Here is a table of points, one per row:
tensor([ 58,  -4,   3,   2, -10,  -6, -33,  11,   7,   0,  12,  58, -55,  35,  -7, -21,   3,  -8,
         -3,  13,  29,   3,   5, -53,   8,  -4,   3,  22,  26, -43,  -4, -58,  16])
tensor([-31,   1,  19, -27,  16, -13,  -2, -41, -33,  46,  25, -13,  -9, -10, -66, -19,  41,   4,
        -16,  24,  28, -10, -22,   5,  19,   2,  28,  -2, -30, -18,   1, -34, -24])
tensor([  0, -30,  -9,  -4, -17, -16,  -6,  53,  38,   9,  -3,   8,  15, -30,  48,  33, -11, -31,
         -7, -16, -45,  29,  26,  33,  22,  10,   6,  38,  10,  81,   0,   4, -23])
tensor([ 37,  -1,  36, -40,  19,  17, -26, -45, -23, -22,   6, -22, -12, -32,  14,  14,  37,   1,
         13, -39,  29,  27,  -2, -20, -14,   7, -49,  -3,   0, -43,  44,  18,  29])
tensor([-114,   24,   15,    9,   17,  -19,   11,   39,   -5,   -7,  -10,  -79,   -6,    6,  -32,
          52,   14,   12,  -41,    8,   40,  -45,  -54,   29,  -12,  -17,   17,   -7,  -19,  -10,
         -41,   10,  -47])
tensor([ 42, -11,  23, -19,   4,  16,  27, -22,  12, -45,  25, -13, -18, -34,  44,  -7,   3, -39,
         54,  15,  -8,   9,  11, -98,  16,  46, -43, -63,  31,   2,  60,  31,  16])
tensor([  23,  -82,   21,   47,   33,  -57,   77,   22,  -40,   67,  -16,    1,  -12,  -46,    0,
        -127,   -6,  -94,  -57,    7,  -38,  122,  -45,  -10,  -12,  -28,  -59,   46,  -26,  -38,
          -7,   21,   32])
tensor([-27,  18,  -9, -12,  12,  11, -43, -51,  16,   6, -11,  51, -40,  33, -37, -34, -38, -24,
         17, -14,  -3,  -7,  15,   6, -38, -23, -18, -43,  12,   9,  18,   8,  21])
tensor([ -8, -88, -11,  12, -35,  -7,  47,  81,  -6,  59,  10, -10,  46, -44,  30, -10, -10, -29,
        -13,   6, -19,  28,  62, -49,  -7,  49,  -1, -10,  23,  19,  15,  -6, -19])
tensor([  2, -26,  15,  39, -47,  -7,  -5,  21, -11,   1, -27,   6,   2, -14,   3, -33,  15,  22,
         -9,  -4, -17,  19,  35, -11,  21,  -8, -25,  45, -17,  -3, -21, -18,  32])
tensor([  0,  11, -23, -13,  10, -27,   1, -19, -35, -15,  17,  18,  -6,  -6,   5, -29,  41, -18,
         24,   7,  -3,  41,  -6,   4,   8,  -3,  -9,  -7,  10, -20,   7,  12,  49])
tensor([ 34,  -6,   7,  44, -20,  23,   4,  29,  -8,  30,   5,   3,  18,  42, -11,  16,  -8,   2,
         -2,  23,  -3,  21,   4,   6,  52,  30,  -3,  15,  19,   6, -11,  33, -54])
tensor([-21,  15, -54,   8,  -2,   4, -18,  34,  -2, -14, -35,   8,   1,   4,  -3,  -9,  -6,  39,
        -25,  -3, -29, -24,  20,  26, -15, -34,  21,   9, -29,  42,  -9,  -3,  -2])
tensor([ -9,  -9, -18,  -2, -11, -11, -10,  46,  -5,  27, -38,  34, -36, -18, -21, -12,   4,  49,
        -32, -19,  10,  27,  36, -11,  -4,   8, -35,  55,  16,  15,  10, -15,  25])
tensor([-29,  43, -29, -29, -16,  -8, -15, -35, -23,  42,  47, -10,  31,   6, -33,  45,  30,   8,
        -28,  55,  54,  -3,   1,  -2, -24, -18,  32,  -9,  34, -18, -35, -22, -65])
tensor([ 49, -43,  43,  57, -65,  -2,  50,  45,  53, -53, -22, -12,  30,   7,  47, -13, -66,  -3,
         12,  21, -53,  -6,  -1,   4,  23,  40,   1,   0,  38,  45, -53,  41, -28])
tensor([-43,  60, -26, -60,  50, -42, -64, -79, -50,  28,  50,  37,  -3,  23, -58,  -7,  22, -21,
        -17,   5,  51,  -8, -29,  25, -54, -39,  14,  -9,   2,  20,  28,  -2,  -4])
tensor([ 16, -21,  29,  47, -60, -18,  49,  32,  -8, -15,   4, -46,  21,  32, -48,  -3, -24,  18,
          2,  21, -25, -40, -28,  54, -18,   9,  20,  16,   4, -34, -45, -11, -24])
tensor([ 22,  17,   4,   4,  47,  42, -19, -39,  45, -35, -18,  -2,  -1,  -6,  36,  10, -42,  14,
         23, -21,  18,  -2, -11, -50,  -4,  12, -34, -33,  -1, -14,  36,  29,  37])
tensor([ 22,  72,  -2,  19,  37,  45,   1,  26,  85, -73, -44,  50, -31,  55,  58,  39, -78,   5,
         -4,  13,   2, -87, -15,  -2,  28,  19,  28, -36,  20,  48, -37, -14,  35])
tensor([ -4,  46,  -7,  -6,  68,  21,  -4, -16,  46, -49, -42,  19, -13,   3,  46,  27, -20,  -2,
         34, -36,   2, -30, -19, -18,  10, -14,   0, -32, -15,  25,  14,  13,  34])
tensor([ 44, -44,  12, -55, -27,  37, -27, -70, -40,   2,  16,  -9,   0,  -7, -27,   6,  49,  32,
         42, -16,  42,  -7,  -3, -78,   1,  21, -22, -27, -14, -38,  55,  25,  18])
tensor([-14, -10,  17,  14, -34,   2,  18, -25, -19,  48,   6, -39,  61, -12, -17,   6,  -7,   1,
        -16,  24, -18,  13,  10, -42,  -1,  25,   8,  -2,   6, -21, -11,   1, -58])
tensor([  14,   30,  -32,  -34,   46,   15,  -51,   20,   76,  -30,  -29,   95, -118,   52,  -30,
         -20,   -6,   24,    4,  -63,   24,  -11,   35,   20,  -21,  -41,   -3,   67,  -46,   27,
          36,    9,  115])
tensor([-50,  -6,   5,  24, -41, -25,  -1,  -9,  -7, -17, -11, -37,  52, -44,  70,  40,  -5, -29,
          1, -38, -34,  31,  15,  -8,   8,  -2,   2, -41,  17,   9, -17,  -1,   2])
tensor([ -7, -20,  51, -14,  52,  -7, -21,  44,  23,  42,  -5,  21, -15,  -7, -18,   1,  11,  -1,
          4,  -3, -25,   0,  25,  -6, -16,  43, -34,  20, -51,  -3,  43,   5,   3])
tensor([-49, -14, -25,  -4,   2,  19,  30,  23,  19, -11, -12, -15,  63, -25,  57,  24, -18, -17,
        -14, -23, -62, -10,  12,  36,  20,  24, -21, -61,   7,  45,   7,   5, -12])
tensor([ 14, -83,  16, 126, -97,  17,  80,  41,  12,   3,  12, -71,  65,  49,  12,   1, -85, -26,
         51,  36, -37, -14, -45,  89,   9,  32,   8,   3,  23, -21, -84, -12, -33])
tensor([ 23,  37,  17, -10,  44,  25,  14, -27,  41, -57, -22,   5, -42,  -6,  37,  41, -24,  11,
         46,  13,  -6, -19, -17, -32,  31,   8, -48, -24,  25,   8,  15,  -5,  14])
tensor([ 18,  15, -11,  33, -39,   0,   1,  28, -60, -31,  48, -45,  62, -35,  25,  32,  17,   9,
          3,   7, -26,  20,   2,  -6,   2,  38,   5, -31,  17,  21, -49,   4, -36])
tensor([ 21,  -8,  -8,  15,  18,   3, -45,   2,  -4,  20, -25,  40, -44,  21, -27, -73,  25,  73,
        -17, -16,  39,   0,  15,  -7,   4, -46, -39,  68, -31,  -9,   9,  -2,  69])
tensor([-10, -14,  -5,  31, -43,   9,  32,  38,  -4,   0, -22, -56,  21,  13,  -7,  -5, -25, -21,
          9,  36, -33, -11,  -7,  75, -13,  23,  65,  -6,  34, -10, -51, -31, -50])
tensor([  8,  30,   0,   5,  -3, -18, -25,  10, -22, -14,  29,  -5,   1,   4,  -9,  52,  25,  -5,
          4, -28,   2,  15,  -4,  28,   0, -17,  -4,  -4,  -2,  -8,  -5, -38,  -6])
tensor([  4,  20, -14, -34,  50,  32,  14,  18, -15,  -5, -20, -12,   7, -13,  23,  27,  -8, -14,
          4,   7,  -9,  36,   6, -24,   0,  58,  12, -35,  26,   9,  46,   8, -50])
tensor([-34,   3, -28, -26,  13, -50, -20,  -3, -83, -37,  45, -29,  31, -60, -10, -34,  29, -53,
        -28,   2,  11,  75, -64,  27, -10,   0,   1, -42,  15, -18,  26, -18,  31])
tensor([ -5,  28, -18, -52, -13,  18, -54, -53, -31,  23,   7,  -9,  26,   4, -26,  65,  41,  25,
          7,  -4,  67, -17,  17, -44,   3, -10,  19, -19,   8, -25,  18, -24, -19])
tensor([ 23, -43,   0, -60,  22,  27,  38, -64,  -8,  22,  76, -20,  20, -31,  26,  -3,  22, -59,
         37,  39,  10,  21, -20, -73,  43,  47,  37, -50,  13, -18,  33,  54, -76])
Along one direction, these points spread out more than along any other. Take the direction at right angles to it along which they spread out most. Go by this last direction. Where along it does each point below lie, from 0 to 99? 50 is the average, and the first point above lies past it. One standard deviation of the points above along it is 16.
tensor([ 22,  27, -40,  15, -58, -18,  39,  22,   2, -30,  -1,   1, -27,  36, -12, -14,   3,  26,
          2,  34,  22, -37,  13,  40,  -4, -53,  10,  33,  33, -13, -68, -42,  16]) 63
tensor([-56,  -1,  34,  16,  92, -27,  42,  -9, -15,  48,  30, -21,   7, -51, -38, -32,  15,  -7,
        -50,  17, -13,  32, -74,  91, -48, -26, -18,  52, -44, -72,   7,   0, -17]) 34
tensor([ 27,   5,   5,  43,   3, -11,  14,  33,  86, -48,   0,  17, -52,  39,  14, -15, -92,  29,
          1,  -6,  -9, -36,  -1,  44,  24, -26,  -4,  27, -22,  18, -29,  15,  27]) 86
tensor([ 20,  -7,  -1, -83, -23, -43, -10, -99, -47, 121,  59,  44,   0,  27, -57, -42,  50, -67,
          0,  48,  20,  12, -29, -31,  -5,  -3,  82,  26, -33, -24,  24,  -7, -69]) 12
tensor([  2,  -3,  -4, -31,  44,   3, -10, -54,   7,   3, -10,  -9, -15, -11, -15,  22,  40,   8,
         21, -20,  16,  -2,  -3, -35,  26,   9, -10,  18, -52, -25,  49,  58, -16]) 41
tensor([-39,  16,  29,   4,  44,  -3, -15, -58, -21,  46,  -3, -37,   1,  37, -33, -14,  17,   6,
        -26, -13,  -9, -31,  20,  34, -59, -13,  30,  -7, -20,  49,  -1,  31, -28]) 44
tensor([  0,   0, -20,   0, -23,  33, -30,  -1, -16,  -8, -25,  34,  -9,   1, -44,   1,  23,  41,
         12, -13,   7, -16, -11,  14, -37, -28,  12, -12, -36, -23,   0, -10,  62]) 55
tensor([ 26,  -6,  29,  -5,  15, -29,   6,  38,  16,   7, -21,  24, -34,  10, -20, -52,  10,   2,
        -25, -22,  18,  -6,   2,   2,  10, -37,  12,  69, -25,   9,  19,  -8,  10]) 59
tensor([ -1,  17,   8,  -3, -58,  12, -30,  13, -15, -21,   2,  28,  27,  -5,  18,  50,  16,  63,
         21, -32,  10, -44,  58, -14,  -2, -24,  -1, -10,  14,  -7,  -5,  -9,  28]) 57
tensor([-16,   1, -10,   5,  -6,  12,  13,  29,  27, -13, -70,  -1,  -1,   0,  62, -31,   9,  13,
         -7,  -2, -18,  -8,  33,  14,   8, -23,  25,   0,  21,  31, -29, -13, -12]) 66
tensor([ -2,  42, -32,   3,  -9,  22, -22,  20,  44, -48,   9,  21, -10,   8,  29,  66, -32,  30,
        -10, -29, -12, -49,  30,  18,  20, -21, -18,  -3,   9,  39,  -5, -34,  55]) 75
